One turn moves each row of this set onto another row. After a few examples, where does it send each row asked below?
tisa: [-14 -16  -3  40  17  11  24   0   9   1  10 -18  16]
sakil: [-25  -2  -9  45  28  -2  22 -16   3  10  -6 -14  17]
masis: [  2  -8 -19 -13   2 -17   8   4  19 -10 -34  21  -5]
mis: [-13   5   4  -7  12 -20  21  29  25 -10  18 -10   5]
reb: [-32  12   9  12  25 -25  33  27   6   3  19  12  15]
tepuf: [-16 -14   0  30  10  20  22  -1   3   4  -7 -24  17]
roki: [ 16  -3 -11  24  -3   8   8   8  16   4 -17  35  20]
Vep: [-17 -10   0  33  28  -6  31 -25  -7  11  -7 -13  25]
Gopeg: [ -6   3   3  47  15   8  30 -10   6  -1  14  -7  13]
zavag: [ 17  -9  -8   7   7   6  15 -10  -9  15  -1  34  31]
pob: [-23   0  -9  38  16  17  15  -4   3   6  -5 -22  12]
Nimes: [-34  37   7  12  22 -14  28  17  -4   7   9  13   9]
zal: [-34  24  -8  -2  32 -36  12   2  13   1 -12  -9   5]
vip: [ -9 -11 -18 -24  24 -30   4 -12   9  -3 -21  27   4]
fafiv: [ 10  -5  -5 -11  11 -24  14  -4  22 -14  -7  38  -4]
niviz: [  5  -8 -16  24  21 -16  11 -15   4  13 -21  39  30]
mude: [ -4 -13 -21 -25  12 -19  10 -11   2  -1 -29  21   5]
fak: [-13   0  -2  37  25   4  29 -23  -8  10  12 -10  20]
Vigum: [-21  -1  -5  42  20   4  21 -13   6   5 -23 -18  16]
pako: [-35  20   9   1  15  -1  24  32  -3   7  14   3   9]
Kubam: [ -4  31  12  -2  15 -24  30   7  14  -9  22   4   1]
seno: [  3 -11 -11 -32   3  -4   5   5  13 -10  -7  22   0]
vome: [ -1 -28 -20  10   8   5   2   9  10  13 -19  21  31]
Vut: [ -3   4 -22  12   9   9  -4 -10  -5  16 -32  27  24]
gop: [-18  25   3 -13  32 -36  25  -8  -3   5  13  -1  11]
sevid: [  5  12  -9 -22  12 -14   9 -19   0  -6 -11  34  -3]
vezir: [ -1   7  11  39  14   9  36 -21  -5   3   4  -7  18]
vaz: [ 15 -12 -10 -16   7 -27  23  -7  13  -9 -13  33   2]
Zakon: [  8  10 -14 -16   6 -21  15 -18   3  -5 -26  31  -2]
noko: [ 12  -7 -11 -26  -4  -5  14   1   8  -9 -15  22  -1]
kalaf: [-30  18  -5 -13  14 -11   6  22  15  -3  -6 -20   2]
topa: [-43  20   2  16  22 -18  20  30  12   4  -1   6   8]
votuv: [ -6   4 -18 -15   8 -11  -3   0  21 -12 -29  24  -7]
mov: [ -3 -15   9  45  11   4  34  -1  13  -2   3 -10  18]
merit: [-44  13   1   0  31 -18  25  20  -6  11   7   3  17]

fafiv -> sevid
roki -> zavag
fak -> sakil
Where do these go?
merit -> topa
mis -> Kubam
noko -> vaz
Vep -> Vigum

One turn moves each row of this set onto another row. After a few examples, where does it send each row asked below?
poze: [  3  12 -12   3  12 -53 -11   6 -22  -2 -20   8  15  24 -17 -15   0  13
  32  18   4]
fepeg: [-19  -2   7   5  21 -39  49  17  23  13  15  -9  -7  10  22  -1  11 -19
   0  21  41]
gib: [  7   5  11  11  22 -30  23  17  17  27  11  -7 -36 -16  -2  -1  26 -14
 -10   6  16]
rilap: [ -6  12  -8  15  25 -27  49  15  11  15  12 -12  -3 -19   7   1   8 -25
 -22   0  19]
Vumu: [  9   9 -19  15  18 -55  -7 -10 -30  -7 -18  -4   4  13 -31 -16  -3   4
  23  15   4]
rov: [-23  -1  16   1  14 -43  30  18  30  12  26  -1 -16  10  10  -4  14 -16
   3  15  30]
neta: [  9   3   1 -11  26 -32  49  11   2  19  -5  -7 -11 -12  14  12  27 -42
  -8  22  22]
geg: [ 11   7   1  -8  24 -33  39  11   3  19   0  -5 -17 -22   2  10  28 -41
 -13  13  10]
duse: [  3  28 -15   2  30 -27  14 -24 -29  -1 -19   6  21  38  11 -25  -9   4
  20  29  13]
Nesa: [  0   1  17 -17  15 -43  21  14  16  18  10   4 -26  -6  -1   7  33 -34
   1  18  11]
zopa: [  6  21 -22  19  30 -40   1 -29 -36  -6 -16  -6   2  17 -22 -21  -7   2
   9  19   4]
gibev: [  9  24 -12  -5  25 -32  14 -20 -22   0 -17  11  27  34  14 -30  -9  -5
  31  27  13]
lekor: [ 15  22 -20   6  32 -34  19 -36 -29  -4 -15  -1  16  21   0 -32 -11 -13
  19  23  14]
bar: [ -1  -4  17 -19  17 -44  31  15  15  18   6   2 -22   4  12   9  33 -35
   7  27  23]
luku: [  4  19  -9  -6  15 -41   0   1 -19   1 -19  15  25  35   5 -21  -2   8
  37  24   8]
babo: [-11   4  -5  11  26 -31  58  16  13  14   9 -15   0  -4  20   2   8 -24
 -12  14  35]
Zupu: [ 15  15 -23  16  29 -46   8 -31 -34  -8 -15  -9   6  10 -22 -26  -8  -9
  16  17   9]
bado: [-18   7  13   5  12 -40  21  17  29  14  30   2 -19  -4  -4  -5  14 -17
  -6   2  14]
vek: [ 10  15 -21  25  29 -42   5 -30 -34  -8  -8 -13  -2  12 -22 -22 -11  -6
  14  17   6]
Voviz: [ 11   8   5   9  31 -19  46   9  12  28   3 -11 -22 -11  22  -2  21 -22
 -12  14  29]
rido: [ -4  23 -11   0  22 -36   1  -7 -24   1 -19  12  20  43   6 -19  -4  14
  28  28  11]
Kezim: [  0  16 -16  16  21 -48 -10 -12 -30  -5 -16  -1   2  23 -27 -15  -3  14
  17  18   3]
puze: [  1   1  18   4  17 -34  20  24  23  28  11  -3 -34  -5   5   0  29  -9
  -1  12  22]
Tapan: [ -6  18 -11   6  17 -46 -11  -1 -24  -2 -19   8  11  36 -13 -14  -1  20
  26  23   5]
gikir: [  3  -3  10 -16  23 -38  45  13   9  19  -2  -4 -14   1  19  11  30 -38
   2  29  28]
Dizak: [-10  13   1  12  18 -32  31  16  19  14  24  -5 -12 -19  -6  -2  10 -22
 -19  -5   8]
mevog: [ -4  13 -10  10  11 -48 -10  12 -21  -1 -15   4  12  31 -11 -10  -2  17
  34  20   4]
pag: [ 11   8   5  13  28 -23  36  10  12  27   7 -12 -29 -20   6  -2  22 -22
 -16   7  20]
Pora: [ 11  25 -19  15  34 -27  18 -37 -30  -4  -8  -6  11  21   2 -30 -15 -13
  16  23  10]
Muku: [  7   7  10 -11  18 -37  25  13   9  19   8   1 -23 -18  -5   8  31 -38
  -9  11   4]
keki: [ -2  22  -9   0  16 -33   3   4 -18   2 -15  12  24  39  13 -18  -6  11
  35  26   8]
gud: [  0   1  19   0  20 -30  30  24  23  29   7  -2 -26   5  21   0  27 -11
   4  20  32]
Vekod: [  7  26 -21  11  35 -30  14 -34 -34  -3 -17  -2  12  25  -3 -26 -10  -3
  10  25  10]
Kub: [  2  10 -17  23  17 -52  -9  -5 -29  -7 -11  -8  -1  17 -28 -12  -5   9
  23  17   3]
fonu: [  6  28 -13   3  27 -23  17 -20 -23   1 -11   7  24  35  20 -28 -13  -4
  27  27  11]
lesu: [  6   4  12   2  28 -22  44  17  17  29   2  -6 -20   1  29  -1  23 -17
  -2  21  35]

puze -> gud
gibev -> lekor
Muku -> Nesa
Where do these go?
Dizak -> bado
Kezim -> Tapan
Pora -> vek

One turn moves each row of this set onto another row. After a few examples, where does it send each row asked below?
ges: [ -1 -15 -18   5   0   4  20 -18   3 -34 -12  17 -18  11 -35 -27 -33   2
  -9  -4  -3  -9  23  10 -41   0 -21   7]
Zami: [-22   3  -2 -10 -15  13  25 -31  -8  16  -8  -5   5  -4  40  -3 -27  30
   2  29 -31   1  15   5 -15   7  16  20]
zab: [-18   1   7   7  26   2  10 -23  22   1 -16   6  15  -4  12   7  -1  13
 -11  10 -40 -13  18   4   6   1 -36   9]
bap: [ 11  -9   3  -4  13   2  21 -35  33  -1 -10  -3  27   0   7  -3   3   8
   2  17 -23  10  20  23   6   5 -36  20]
dake: [-18 -18 -16  -9   6   5  11  -6  -4  16 -27 -38   9 -29 -26 -25   1   9
 -21  -5 -17  -7  25   1  -2   9  34  10]
dise: [-22 -17 -15   2  18   7  26 -27  12 -34 -11 -13   4 -10  -7  -9  17  -9
  41  24  21   1  20  10 -30   1   8   2]
tatan: [ -8 -19   9 -12   4   9   5 -30  43 -18  -7   1  25  -7  16   7  -5  18
 -11   8 -36  -8  33  20 -11   5 -27  -4]
Lefel: [-26 -23   0 -13  -6   6   6 -23   6  19 -25  12 -31 -20  -6 -10   4  11
  29 -16   3  -5  11 -13 -24  -5 -19  16]
solap: [-43  13 -20 -22  -6  16   5 -55  -1 -32  -6 -12  -8  -7 -23   8 -10  23
   1  16  10 -16  25  10 -20 -13  25 -19]
bina: [-23  26  -8   1   4  10  16 -30  -9  20  -6 -11 -36 -24 -35   2 -33  21
   4  -2  17  -8  20  25  -9  -5  -6   0]
pomus: [-10   5  15   3 -27  25  34 -22  -5   4   6 -16   7  -2  34  18 -11  16
  -2  32  -6   1   9  16 -15   6   6  14]
lukad: [-12 -15  -3  -2 -15  11  12 -32 -18 -28 -24  24  -6  -1 -38  -5 -10   3
 -23   5  20  -2  19  14 -13  23 -27   0]
Tul: [ -7   6  -1   3 -26  31  26 -13  -5   4  11 -13   0   3  30 -12 -15  31
   5  19 -35  -4  20  25 -12   6  10  -4]
Vide: [ 11 -17 -17 -25  -5  18  26 -48  -5   0  -3 -19 -16 -22 -25 -23  -7  32
  15  15  19 -13  26   6 -30 -28   5  10]
noki: [-20 -11  -4  -4 -11  11  12  -2  25   4 -11 -49  -2  -6 -28  -3  -7  -8
 -20 -19  -9  -6  22  16 -19   3  31   4]
mapav: [-29 -29 -24  -5  10   8   6 -32   6 -26 -19  13 -10  -1 -37 -21 -18  20
 -27  37   6  -4   7   6 -32  14 -13  16]
kobod: [-35   3 -19  -9 -10   6 -13  -6  22 -23   0   5 -10 -43 -19  -7 -11  25
  16   5  -1  20  14  25  -9  17  -5 -18]
nepam: [-10  -4  -8 -21 -20  -4  15 -21   3  -2 -26 -34  19 -17 -23   1   0  -9
 -17 -14  -1  11  16  -7  -4   0  35  20]

tatan -> zab
solap -> bina
Lefel -> dise
Where do these go?
noki -> dake
lukad -> ges
Zami -> pomus

